Each row is where one point has got to under a steady rotation. How many ticks took it there?
The counts run from 0 to 137.
[ 20  38  30  -8   5  16  14   5  -5  15 -20 -18  -6  -5   9   1   1  -8
 -27 -22 -12 -12 -15  70 -40  24 -10  -8   0 -15  17 -16  12   9  15  -9
   4  12  12  30  36  17 -22  17  37   4 -16  13   8   5   0 -15   9 -23
  17  28  -6  12 -24  -8 -27 -32  -6 -16  45 -26  18 -23   4 -11  13  22
 -26  34 -16  24   7]  136
[  6  17  -8  16 -28   0  -5 -14 -32   8 -16 -31 -13 -11   5 -38  -3 -31
 -27  14 -17   0  -4  43   2  28 -43  32  16 -15  43 -14 -36   9 -30 -26
  -1  15  15  16  28  -1 -22  34  11  17 -16  50   9   9   7 -14  24  -4
   2   8 -10   4  -8  -5   6 -16  24 -31  23  -9  18 -28 -16  -1  15 -10
   7  39  24  -4  -3]  86
[  7  23 -25   3  -9   6   5  13 -13  13 -36 -26 -19 -19  -5 -11   3 -44
 -22 -15 -18 -21   3  53  -3  27 -16   1  -6 -30  14  -4 -12 -11 -15 -12
   3  10   1  14  26  16 -21  43  40 -17  -8  21  -1   3  13  -4  27 -21
  17  22  -6  14 -39 -14  -9  -7  11 -21  32  10  17 -34  -9  -1  21  26
   3  19 -25  30  29]  11
[ 41  35  32 -24 -17   5   9  31 -16  25  -9 -35   4 -26  21 -16  25 -13
 -28 -11 -31  -4   1  34 -35  18 -30  -2  -3  -5  14 -28 -10  10 -18  -3
  11  24  11  26   2   9 -11   0  36   9 -24  13  14  23  15 -22  30  -6
  17  31  -2  -3   6   1 -28   0 -19 -13  32 -17  43 -28  -8   8   7   5
  -8  22   3  25   8]  102
[ 48  19  39 -12 -17  11   9  22 -11  24 -18 -41  21 -18   6 -32  15  -3
 -36 -25 -13   4  11  32 -36  27 -29   8   2  -7  24 -33 -13  14 -11 -11
  -2  23  14   9  18  12 -18  -1  36   4 -22   8  24  14   4 -18  34 -18
  11  30  -1   1  25 -10  -8 -22 -11 -12  21  -5  29 -40 -23  23  14  11
 -10  20   7  11  18]  104
[  2  18 -10  24 -28   4   7 -15 -34   7  -8 -31 -10  -4   7 -30   2 -30
 -24  11 -20  -2 -11  44  -8  23 -42  21   9 -15  35 -13 -31   9 -25 -25
   1  20   8  19  28  -1 -29  30   8  21 -21  50  -2   9  15 -19  25  -3
  -6   5  -4  -1 -15   9  -6 -12  18 -29  31 -10  25 -20 -13  -7   8 -10
  13  47  26   4  -1]  85
[ 11  14  -3  12  -9   3   2   7 -15  22 -27 -53  17  -5  -8 -35 -26 -29
 -39 -15  -5  -5   7  42 -18  24 -15  13   8 -22  44 -18 -10  10 -12 -10
 -20  29  18  20  44  20 -16  17  21   8 -19  31   8 -14  -8 -13  18 -26
  -5  22   1  24   2  -2 -11 -28  14 -31  30   4  15 -64 -22  11  28  15
   3  23  -9  -4  -4]  47
[ 11  24   3  24   4  16   2 -28  -9  18 -31 -19 -10  -1   1 -10 -12 -15
 -12 -19  -3 -11 -15  67 -18  35 -14   4   3 -12  30 -16  -4   7  -3 -18
  -3   2  13  25  48  15 -24  42  21  -5 -11  26   3  -4  -4 -12  20 -22
  12  15 -19  17 -31 -11   5 -46  19 -24  33  -8   5 -25 -13 -13  24  24
  -8  37 -14   7  15]  52
[  8   6 -13  10 -19   4   1   9  -7 -12 -23 -37  -7 -25   4 -30   6 -54
 -42  -4 -17  -2  15  47   1  18 -45  40  26 -24  37   6 -29   0 -12  -5
 -20  21  19  12  35   5  -5  30  19   6 -11  23   2  11  15  -1  16  -9
  -4   9   9  13 -11 -28  -3  -1  11 -25  10  -1  23 -53 -11  22   9 -11
 -10  39  15  10  -8]  5
[ 13  20   6 -14 -28   0   8  45 -17  37 -24 -26 -13   7  14 -22  12 -12
 -27 -24 -18 -23  12  58  -8  35 -20 -17  13 -14  18 -13 -13 -18   2  -6
  -9  21   6   9  23   9 -28  -5  25   1 -17  -2  16  -6   3 -18  25  17
  36  40   7  10 -22   2 -43   3  -2 -23  19  -7  24 -53  13  15  10   9
   3  22 -16  23   4]  72
[  2  23 -15  18 -13  14  16   1  -6 -13  -9 -32  -4 -31  16 -25   8 -37
 -24  15 -25  -3  -7  61 -15  19 -46  40  32  -7  40  15  -5 -11 -18  -6
  -4  16  28  29  16  14  -5  32   4 -11 -25  12  -3  23  20 -30  25  14
   9   2 -12   2  -8 -39 -18  -4  -1 -15   8 -25  13 -29 -11   5  11   2
  -8  41   0  20  19]  120
[ 17  32   4 -22 -12  -7  -6  27 -23  32 -30 -37  -1 -24   8 -24  -1 -38
 -27 -18 -15  -7  -6  42 -12  18 -22 -15   3 -29  31 -19 -20   9  -6   4
  -6  21  10  31  25  15   0  19  36   4  -4  26   8  -9   8  10  15 -28
   9  24   4  22 -26   2 -20 -17  -5 -26  52  -1  39 -43  -8   3  13  16
  -3  19  -3  12  -9]  131
[  6  38   7   4  -8   7   5 -17 -19  15 -15 -12 -32   0  14  -6  -6 -10
 -16   3 -13  -8 -28  70 -19  28 -28   1  -5  -3  23 -10  -2   2 -12 -28
  13   4   5  32  17  15 -21  30  22   9 -19  33   4   5  11 -16  16  -1
  25  24 -19   3 -32  -5 -11 -32  14 -26  42 -40   5 -12   3 -30   6   9
 -10  45  -7  12   4]  55
[ 27  41  27  -9 -22   5  -5   8 -15  -6  -3 -31 -14 -26  22 -15  21 -14
 -41   0 -21   1  -2  55 -27  18 -56  20   5   4  17 -13 -19  15 -18  -8
  25  16  17  29  -2  11  -2  16  24  21 -22   8  10  18  20  -4  12   8
  14  17 -11   2  -1 -32   0 -11  -9 -17  27 -45  21 -22 -11   0   2  -5
 -24  46  13  21 -12]  61
[ 11  15 -18   7 -24  -6  14  34 -36  22 -19 -46   8  -6   0 -37  -5 -40
 -33   5 -20 -10   4  29 -23  11 -27   9   8 -21  35 -13 -19   4 -25  -6
  -9  36  10  21  19  12 -23   9  22  18 -26  33   4   0   6 -23  21  -6
  -3  18  10   4  -5  16 -28   3   2 -30  34   1  41 -45 -12  15  13   4
  17  24   7   6   5]  44
[ 36  32  22  -5 -24  -1  -4  10  -6 -10 -10 -23  -6 -32  18 -23  37 -16
 -36  -3 -24   3   0  48 -22  10 -55  30  15   7  17 -12 -31  16  -9  -7
  12  22  21  23   1  10   0  23  23  11 -10  12  12  20  20  -3  19   5
  14   5  -3   1   3 -36   4  -2 -12 -11  24 -33  25 -21 -15   8   6  -9
 -28  49  14  23   0]  62
[ -1  21   6  19 -31  13  12  -4 -24  35 -14  -7 -25  18  20 -21  10  -2
 -20 -15 -13 -23  -6  68  -8  42 -31   7  19 -15  28  -2 -16 -13  -6 -22
  -2  12  16  13  48  -3 -38  12   5  11 -18  22  16 -11   6 -31  22  20
  32  17  -1   6 -34   8 -23 -11  14 -31   8 -20  12 -32  19   3   6  -2
  -6  38   9  14   1]  113
[ 39  32  30   6 -10   6  16  -7 -27  12  -8 -30  15 -11  13 -13  10  -1
 -30 -16 -20  -7 -17  43 -57  13 -23  13   2   3  22 -30  -9  37   2  -8
  13  22  21  34  23  16 -17  22  22  18 -27  19   6   8   5 -19  19 -23
   9  15  -2   1  10   2  -7 -32 -21 -11  32 -34  23 -23 -17  -5  16  10
 -16  45   9  14  11]  21
[ 13  19   9  -2 -16  27   4  13  10   5 -25 -18 -16 -28  25 -20  24 -22
 -23 -12 -17 -11   9  69   0  33 -41  24  35 -10  19  11  -7 -25  -7  -4
 -15   2  25  16  22   6 -10  20  15 -23 -17  -8  14  18  19 -14  32  17
  32  15  -9   1 -17 -42 -20  -1   2 -16   2  -9  16 -36   4  24   7   1
 -25  31  -4  25  14]  34
[ 10  29   6  21   0  11  -6 -26 -16  18 -28 -24 -20   2  -2 -10 -17  -3
 -20 -17  -1  -5 -15  66 -15  29 -14   4  -5  -8  24 -13   0   0 -11 -30
   6   2   7  22  35  12 -30  36  25   3 -15  28   7  -3  -2 -22  21 -12
  14  26 -20  16 -31 -13   0 -48  19 -26  40 -20  -8 -24 -13 -19  22  14
 -10  42 -22  12  15]  53
[ 33  14   9  -5 -28 -16  -1  19 -12  12 -17 -17 -19 -12   5 -19  40 -23
 -39 -33 -22 -29  19  41 -21  26 -36   9  14   0   5 -12 -32  -1  11   0
  18  31   2   5  27   8 -15  23  32   8 -13  -3   2   5  24  -9  15  -7
  26  24  25   6 -21  -8  -1   1 -14 -11  19   1  20 -45   6  22   7 -10
 -17  49   8  28   5]  67
[ 23  14   8  10 -26  14  -2  -7 -14   7  -5 -34 -20 -10  16 -40  13 -29
 -25  10  -7   7   8  44   4  26 -53  27  23 -11  30  -2 -29 -18 -33 -33
 -13  11  14   7  11  -1 -28   9   8   7 -25  32   9  27  13 -39  34  26
   5  24 -13  -8   7 -16  -1  -8  27 -29  11  -2  21 -20 -12  13   2 -23
   2  45  20   7  14]  0
[ 34  37   0 -13 -10   6   4  12  -8   3 -30 -18 -26 -34   7  -3  24 -25
 -19 -15 -26 -13   3  60 -19  26 -36  -1  -2  -9   1 -13  -7  -6 -11 -10
  19   2   0  23   0  16 -11  36  43 -11 -10   6  -3  22  28  -5  32 -11
  29  24  -9  10 -36 -25 -10 -11  -5  -7  39 -11  26 -16  -8  -5  13  15
 -17  36 -21  37  32]  97
[ 29  33  31  -2   5  26  14  -8  -5  15 -23 -16  -6  -6  10   0   9  -7
 -25 -24 -10 -13 -20  64 -44  28 -19  -1  -5 -10  13 -15   5  14   6 -12
   3   5  14  36  33  15 -23  23  39  -5 -13  19   9  13   2 -20  18 -33
  14  29  -7   6 -24  -6 -23 -34  -5 -13  35 -22  27 -18  -2  -6   9  25
 -25  38 -10  24  17]  137
[ 14  18 -18   6 -21  -5  13  35 -30  15 -16 -55   2  -7  -6 -33  -4 -36
 -34  12 -22 -10  14  30 -26  14 -25   5   8 -20  29 -15 -14  -5 -23 -11
  -3  33  -5  13  10  14 -35   7  29  15 -33  30   8   5  12 -32  23   7
  -2  23   5   1  -4  14 -29  12  -5 -27  37  -2  29 -51  -9  13  15  -1
  20  22   5  15   6]  43
[ 35  34  19  -3  -9  13   9  12 -12  16 -21 -48  18 -19   3 -18  -7   5
 -29  -3 -16   4  -4  47 -38  25 -24   3  -6  -3  28 -24   5  15 -27 -16
   7  10  14  32  11  25 -16  16  30   1 -27  18  18  12  -2 -23  27 -14
  11  28 -27  11   9 -20  -8 -32  -9 -22  35 -22  19 -32 -34  -4  26  27
 -10  14 -23  12  20]  18
[  5  41  -7 -10 -13   6   8  25 -20  20 -32 -35 -14 -10  -1  -8 -10 -18
 -21  -1 -18 -15   4  54 -26  21 -12 -12 -11 -12  13 -12  13  -8 -22 -17
  10  10   0  31   6  25 -26  22  37   0 -17  20   9   4  12 -14  24  -6
  16  29 -14  14 -28  -7 -32 -11   4 -31  55 -21  22 -34 -11 -17  21  30
  -1  12 -34  26   9]  14
[ 19  24 -10  -5 -20 -22 -16  27 -24  21 -31 -45 -12 -15  -5 -26  -8 -44
 -37 -10  -8 -10  15  44  -5  16 -20 -11  -2 -23  25 -17 -23   0 -12  -7
  -3  25  -8  14   9  17 -14  17  40  17 -15  25   5  -9   9   3  16  -6
  -2  36   5  15 -13  -1  -7 -14  10 -34  59   1  18 -55 -16  -2  20   1
   5  30 -13   7  -5]  129
[ 18   5  -1  32  -6  26  29 -11 -17   5 -12 -30   7  -2   9 -32  -6 -23
 -21   2 -15  -7 -11  51 -38  24 -22  24  18 -17  31   4   2   4 -10 -21
  -7  16  17  20  37  12 -36  25  11  -2 -35  22  -2  13   6 -54  37  -3
   4  11 -11  -7   1   8 -27 -20  -1 -11  17 -10  21 -25 -16  14   9   5
   4  44   0  10  38]  80
[ 25   6 -21  13 -14   9  17  20 -10   4 -22 -44  -2 -19   4 -30  19 -43
 -24   2 -22 -14  16  41 -18  23 -31  16  12 -16  16   2 -12 -17 -25 -12
  -4  19   1   2   4  10 -37  19  29  -6 -26  15  -1  27  21 -39  45  10
   3  24  -3  -7  -5  -6 -18   6   1 -17  13  15  27 -29 -21  25  11   4
   9  34   0  29  40]  40
[ 44  28  35 -21 -21   7  13  25 -14  24 -15 -39  17 -22  16 -27  24 -10
 -33 -15 -19   2   3  32 -41  25 -35   5   4  -7  16 -29 -17  17 -12   1
  -1  22  15  18  11   8 -15   1  37   0 -21   8  21  21   7 -21  38 -16
  14  26  -2   1   9  -6 -17 -10 -18 -12  23  -4  46 -32 -22  20  12   8
  -9  22   8  13  15]  103
[ 17  10 -21  23 -11   2   5   2  -3 -17 -15 -46  -3 -33  -2 -20  -2 -33
 -39   9 -20   2  10  52 -15  13 -37  35  24  -6  30  11  -9 -16 -15 -15
  -2  20  10   9   3  20 -16  34  11  -3 -32  10 -11  19  21 -30  33  17
  -1  16 -12  -1   0 -41   4 -12   9 -16  24 -12  -4 -38 -31  16  18  -1
  -7  44 -12  24  25]  122
[  7  35   6  13  -8   7  -1 -23 -17  12 -19 -19 -25   6   3  -7 -12  -5
 -22  -2  -3  -8 -18  76 -14  27 -21  -4  -6  -7  18  -8   0  -1 -10 -30
  13   3   4  25  26  12 -28  33  24   8 -22  25   9   3   0 -21  17   4
  13  26 -24  11 -28  -5  -5 -35  17 -31  47 -36 -12 -19  -3 -27  18  13
 -14  44 -18  15  -1]  54
[ -3  31  -5   3 -19  -6 -12   6 -16   4 -25 -20 -20 -19   9 -16  -4 -41
 -36  -2 -17  -7  -9  61  -4  11 -37  17  20 -14  37   2 -25   6  -6  -9
   4  18  20  31  31  10   6  36  14  11  -8  26   1 -10  13  13   1  -8
   9   7  -1  26 -28 -34   1 -13  11 -31  33 -27   8 -43  -1 -12  15  -2
 -13  47   2  10 -21]  90
[ 41  20  35  19 -16   4   2 -32 -22  11 -12 -27   2 -10   1 -22  18   6
 -27 -30 -10   0 -12  40 -35  26 -31  14   2   2  18 -34 -25  25   0 -19
  12  18  12  17  30   4 -22  31  22  17 -21  21   9  10   2 -16  30 -16
  12  25 -11  -1  12  -4  20 -44  -1 -14  21 -13  16 -25 -21  10  13  -4
 -18  51   9   3  18]  23
